First come named turns, each shown by rows before and after it. For each pair of rows after them, which turns, in which order, take the first row to the second? The first pair is done for you.
turn U:
[ 0.26 -1.15  0.26  0.25 -1.40  0.36  0.26  0.40]  ->  [-0.13  0.47  0.79  0.53 -0.67  0.76 -0.10  1.58]
[ 0.91  0.66  2.32 -0.01  1.39 -1.27  3.17  0.02]  ->  [ 1.42 -2.63  1.68  0.07 -0.69 -0.73  2.88 -0.48]
[ 0.46 -1.65 -0.51 -0.23 -0.79 -0.32  0.47 -0.92]  ->  [-0.23 -1.00  0.07  0.21 -1.63  0.88 -0.89  1.20]
[-0.37  0.72 -0.88  0.37  0.69  1.00 -1.33 -0.54]  ->  [-0.07  0.78 -1.03 -0.06  1.07  0.51 -0.68 -1.52]
turn Q:
[ 0.60 -1.52  0.06 -0.21  0.67  0.44  0.37 -1.41]  ->  [ 0.42 -1.27  0.81 -0.09 -0.17  1.19 -0.22  0.78]
[-0.62  3.21  1.59 -0.51  1.62  0.21  0.75  0.26]  ->  [-0.53 -0.56 -1.66 -0.83  0.36  0.24 -0.64 -3.34]
[ 0.93  0.10  1.16 -0.27  0.41 -0.60  1.43  0.61]  ->  [ 0.79 -1.35  0.16 -0.45 -0.04 -0.80  0.97 -0.79]
turn Z:
[-0.05  0.91  0.12 -0.02  1.24 -0.30  0.33 -0.54]  ->  [ 0.34 -0.08  0.92 -0.17  0.61 -0.59  1.16 -0.10]
[-1.01 -3.18 -1.61 -0.29 -2.88  0.91 -2.85  0.41]  ->  [-1.38 -2.07 -2.77 -0.50 -1.03  0.31 -3.42 -1.55]
[ 0.08  0.95  0.79  0.40  0.00 -0.26  0.26  0.51]  ->  [-0.23  1.20  0.53  0.57  0.38 -0.35  0.22  0.34]
[ 0.12  0.13  1.15 -0.32 -0.39 -0.76  0.10  0.65]  ->  [-0.54  0.71  1.05 -0.11  0.00 -0.35 -0.77  0.91]
turn N:
[ 1.46  1.02 -0.20  0.39  1.79 -0.66 -0.33 -0.48]  ->  [ 1.36  1.52  0.39  0.66  1.72 -0.54 -0.42 -0.06]
[ 0.07  1.93  0.37  0.04  1.66 -1.04  1.05 -1.30]  ->  [ 0.05  2.35  0.52  0.21  1.62 -0.63  0.87 -0.64]
[ 0.63  0.45  0.61 -0.48 -0.05 -0.49  1.86 -0.99]  ->  [ 0.58  0.41  0.05 -0.49  0.38 -0.59  1.75 -1.73]
[-0.10  1.02 -0.23 -0.35  0.12  0.04 -1.42  0.62]  ->  [ 0.20  0.44  0.40 -0.29 -0.31  0.05 -0.82  1.40]
Now pairs of rows:
Each pair is two turns apart.
[-0.79 -1.78 -2.11  0.45 -1.36  0.52 -2.60 -0.29]  ->  [-1.55  2.35 -0.81  0.69  0.95  0.55 -2.51  1.22]	N, U
[ 0.45 -1.94  0.53 -0.09 -1.07  0.58  0.01  0.72]  ->  [-0.22 -0.09 -1.20 -0.24  0.89  0.48 -1.22 -1.31]	Z, Z
[ 0.87  1.67  0.44 -0.38  2.31 -1.88  0.54 -0.40]  ->  [ 0.87 -2.84 -1.23 -0.28 -1.18 -0.76 -1.32 -0.39]	Q, Z
[-0.30 -0.12 -0.82 -1.18  0.12  0.63 -0.46 -2.68]  ->  [ 0.30 -0.66  1.97 -1.00 -1.28  0.90  1.36  0.65]	Z, Q
[ 0.27  0.49  1.77 -0.22  0.71 -0.95  2.37  0.82]  ->  [ 0.04 -0.12 -0.44 -0.17  1.62 -1.15  1.25 -2.18]	Z, Q
[-0.77  1.78 -0.06  0.41  1.27  1.18  0.10  0.32]  ->  [-1.30  1.08 -1.01  0.36  0.81  1.41 -0.85 -0.24]	Q, N
[-0.56  2.32 -0.95 -0.20  2.08 -0.34  1.09 -1.86]  ->  [-1.28 -0.59 -2.44  0.38 -1.21  1.86 -1.89  0.06]	Q, N
[-1.34 -1.37 -1.33  0.11 -2.64  0.97 -2.69  0.90]  ->  [-1.36  2.14  1.47  0.50 -0.98  0.28 -0.88  3.14]	U, N
[ 0.63 -1.02  1.60 -0.53  1.27 -1.86  2.77 -1.34]  ->  [-0.55 -4.01 -0.24  0.17 -1.89  0.22 -0.84  0.18]	N, Q
[-0.12  2.06  0.31 -0.01  2.40  0.18 -1.17 -0.03]  ->  [ 1.70 -2.00  1.36 -0.62 -0.45 -0.43  1.48 -0.05]	U, Z
[-1.29  2.03 -0.29  0.86  0.12  1.10 -2.75  1.40]  ->  [-0.09 -1.50 -1.98 -0.07 -0.36 -0.39 -0.88 -2.87]	Z, U
[ 1.41 -1.64  0.81  0.08 -1.39  0.45  0.01  1.30]  ->  [ 1.35  0.62  0.01 -0.15  1.64 -1.06  0.80 -1.69]	U, Q
[-0.15 -1.38 -1.76  0.01  0.03 -0.02 -0.20 -1.94]  ->  [-0.39 -1.94 -0.73  0.27 -1.50  1.10 -0.72  0.86]	Z, Z
[-0.91  0.87 -0.68  0.02  1.92 -0.44 -0.11 -0.28]  ->  [-0.68  0.97  0.52  0.18  1.22 -0.16  0.37  1.40]	N, N
[-0.36 -1.04 -1.47  0.09 -0.36  0.62 -1.47 -0.74]  ->  [-0.05  1.72  0.39  0.04  1.40 -0.64  0.81 -0.20]	Q, U
[ 0.33  0.45  0.97 -0.14  1.35 -0.76  1.25  0.26]  ->  [-0.52  1.19  0.80  0.17  1.24  0.06  0.16  1.27]	Z, Z
[1.16 1.14 2.32 0.61 0.02 0.69 0.73 2.45]  ->  [ 0.64  0.68 -2.03  0.43  1.76  0.27 -1.11 -2.78]	Z, Q
[ 0.06 -1.47 -0.42  0.46 -1.75  1.06 -1.20  1.02]  ->  [ 0.30  1.03  1.48  0.32 -0.28  0.46  0.00  2.44]	U, N
[-1.48 -2.99 -2.29  0.31 -0.96 -0.21  0.12 -2.91]  ->  [-2.41 -1.54 -0.73  1.02 -2.45  1.73 -1.66  1.89]	U, N
[ 1.13 -4.16 -1.11  0.09 -2.55 -0.29  0.85 -0.02]  ->  [-0.96 -0.43 -3.76  0.47 -0.20  0.74 -3.05 -1.14]	Z, Z
[ 1.42 -2.93 -2.83 -0.07 -1.09 -1.97  0.79 -3.11]  ->  [-1.35  2.59 -2.19  1.30 -0.22  1.02 -3.64  1.58]	Q, Z
[-1.32  0.86 -1.62  1.77 -0.70  3.03 -3.84  1.13]  ->  [ 1.87 -3.29 -0.05  0.22 -0.52 -0.74  2.93 -3.19]	Z, Z
[-0.25 -0.11  0.53  0.65 -1.80  1.47 -1.03  2.56]  ->  [ 0.03  0.26 -1.79 -0.18  1.07 -0.60 -0.26 -2.77]	U, Q
[ 0.46  1.20  2.50 -0.17 -0.28 -0.25  1.66  2.60]  ->  [ 1.42 -1.51  1.56 -0.69 -1.21 -0.97  2.93  0.23]	U, U
[ 0.75 -1.28 -0.42 -0.60 -1.36 -0.77  1.10 -1.77]  ->  [-0.89  1.26 -0.33  0.25 -1.46  0.86 -1.88  1.23]	Q, Z
[-2.14  3.56 -0.39  1.98  1.80  0.70 -3.63  0.03]  ->  [-0.20  3.43  1.46  0.92  3.46 -2.07  1.11 -2.22]	N, U
[-1.70  0.84 -1.02  0.14 -0.94  0.02 -0.83  1.08]  ->  [-0.96  1.71 -0.24  0.01  0.52 -1.38  1.19 -0.17]	N, Q
[-0.49 -0.92 -1.00  0.24 -0.87  1.24 -1.88  0.28]  ->  [-0.86  1.34 -0.89  0.16  1.19  0.51 -1.57 -0.72]	U, Q
[-0.71  3.99  0.30 -0.76  0.84  0.37 -1.47  1.18]  ->  [ 1.43 -1.39 -0.63 -2.08 -0.68 -1.44  1.80 -2.75]	Q, Z
[-0.34  3.14  1.81  0.02  1.57 -0.16  0.83  1.94]  ->  [-0.71 -1.70 -0.82  0.33 -2.31  1.76 -2.14  2.16]	Q, Q
[ 1.04 -0.70 -1.02 -0.01  0.75 -0.62  0.60 -1.62]  ->  [-0.01  1.02  0.41  0.35  0.36  0.70 -0.52  1.97]	Q, U
[-0.85 -1.62 -2.97  0.13  0.44  0.02 -4.85 -3.23]  ->  [-0.13 -1.99 -2.57 -0.51  0.80 -0.81 -3.67 -4.45]	Z, N
[ 0.56  0.22  2.48  0.35 -3.65  1.14  1.31  4.28]  ->  [ 1.03 -3.78 -2.18 -0.54 -3.37 -0.08  0.60 -2.73]	Q, Q
[-0.49 -1.47 -1.58 -0.31 -1.41  0.71 -1.60  0.17]  ->  [ 0.25 -1.90 -1.65 -0.59 -0.73 -0.21 -0.34 -1.50]	Z, Z
[-0.08  2.84  1.91  0.33  0.69 -0.80 -1.11  1.11]  ->  [-0.52  1.59 -0.57  0.24  0.94 -0.67 -2.48 -1.81]	Q, N
[-0.86 -0.02 -1.36 -0.60  0.48  0.37 -1.42 -1.08]  ->  [-0.88 -0.02  0.42 -0.48 -0.92  0.83 -0.85  1.99]	Q, N
[ 0.77  2.14  1.35  0.19  1.71 -1.50  2.11 -0.50]  ->  [ 1.44  0.32  2.03  0.07  0.26 -1.65  2.92 -0.18]	Z, N
[ 0.74 -0.90  1.38 -0.17 -0.88 -1.00  1.55  0.80]  ->  [ 0.74 -0.29  0.88 -0.39  0.12 -1.80  1.89 -0.66]	U, Q
[-0.72  0.44  3.13  0.14  1.97 -0.53  1.06  2.12]  ->  [ 0.01 -4.02  0.86 -0.47  0.12 -0.80  0.75 -1.14]	U, Q
